Each path is a new rotation, seen through one point. The rows after it are directions, each followed by how far the rotation turns it, in degrees each step (0 if it stays put).
Each turn is a multiple of 5 degrees from 10 to 175, or 0.
Each row of a path follows its step; steps can be skipped.
Rotation 1:
step 0: [ 14  -8  11  40  28  16   2  17   7  17  26 -27 -32   0  12   9  -1  -8
 -11   8   9 -46  -3 -22   8  -5  -1  -2 -11  20  31  -1  15  32   1  13
  -5 -26  24  33  20]
step 3: [-31 -10 -22  33  13  22   2   7 -12  19  -4  -6   3  -5 -31 -19 -17  24
 -11  15   5  -8 -21 -24 -21 -26   2 -44  -5 -14   5 -20  20  33  22  12
  -4 -18  13  26   8]
step 5: [  7 -11  16   8 -16   2 -25 -10 -27   9   6   1  39   0 -40 -26 -16  10
   2   0   2  -4  16 -20 -43 -23  16 -17  24 -18  15  13  -7  11   9  21
   2   4  27  14  46]
step 10: [-15 -13 -11  -1 -11   9 -11  -7 -18  -1  29 -21  -9 -43   4  20  33   7
 -36 -32  24   4   6  -5  15  -7  -2  13 -14  -7  19   2 -36  -6   0 -13
 -41   1  32  17  12]
step 12: [-18 -19 -15  21   4  -1  29 -31   3 -16   4  10 -18  -6  -7  45  17   7
 -35  15  32  -6  -5   5  20 -17 -14 -19  -9   0  25   6   5  27  15   4
  -7  -3  18  42  24]
step 13: [-38   8  -8  17 -21   1   7 -22  -2  -2  -1  -4  -7  -5  -2   2   2 -24
   1 -12  10 -16  -2   2   1 -43 -20  18  -9 -42  56 -10 -28  11  24  -7
   6   3  19   5  31]
step 14: [-13  17  -3  51 -27   4  32 -18 -15 -13  -8  -7  -1  10 -19  -6  -1  -5
 -18  -1  -6   0 -28  -3  -7 -29  11 -23   3   5  -6 -21   3  25  32   1
   7  26  30   7  44]
step 15: [-21 -22 -10  31 -26   0  28 -11 -19 -10 -25  19 -38 -12 -34  -4  14  21
  12  13 -18 -34   1  18  -7 -28 -18 -20  -7 -23   3   1  -6  17   2  -2
  -7 -29   6 -12  32]
Directions:
[  8  -7   4   7   6   3  -5  -1   3  -8  -2   4   5   1  -5   1   0 -10
   1  -4   2   0   9   2   4  -5  -3  11   4   3   4  15   6  -4   5   9
  -4   3  -8  17   0] => 60
[ -2  -3   3  -6   4   6  -7   8   7  -3  11  -4 -11   4  -1  10  -1  -2
   5  -7   2  -6   9  -5   5   9   4   1  -5  10  -6  -6  -5  -8 -12  -5
  -4   4   9   9  -2] => 35
[  1  -8  -1  -5  -2 -10   1  -4  14   2  11   5   7   2   0   3   4  11
   3   1  -5   1  -1   6   1   6   4   2  -2 -17   7  -9   5  -8  -3  10
   6   5  -1   7   9] => 100
[  6   5  11  12  -9   3   5   8   9   3  -4   5   8  -1  -4   6   4  -5
   1  -3   8  -7  -3  -6   1   3  10 -14   4   1  -3  -6  14   8  -7   3
  -2  -2  -3   1  -2] => 125
[ 12  -1   7  -6   1  -5   0   9  -1 -18   3   0   5  -3   0 -11   5   8
   8  -3  -1  -7  -8   7  -7   6   7   4  -3   2  -6  11  -6   5  -6   0
  -6  -3   1  -6   2] => 35
[  1  -2   5  -1   2   1   7  -7   7   0   5   4  -1   6   6   0 -10  -2
   2  13   1  -4  10  -2   0  15  -5  -6  -5 -10  -2  11   0  11   7  -3
  -4  -9   6   4  -7] => 90
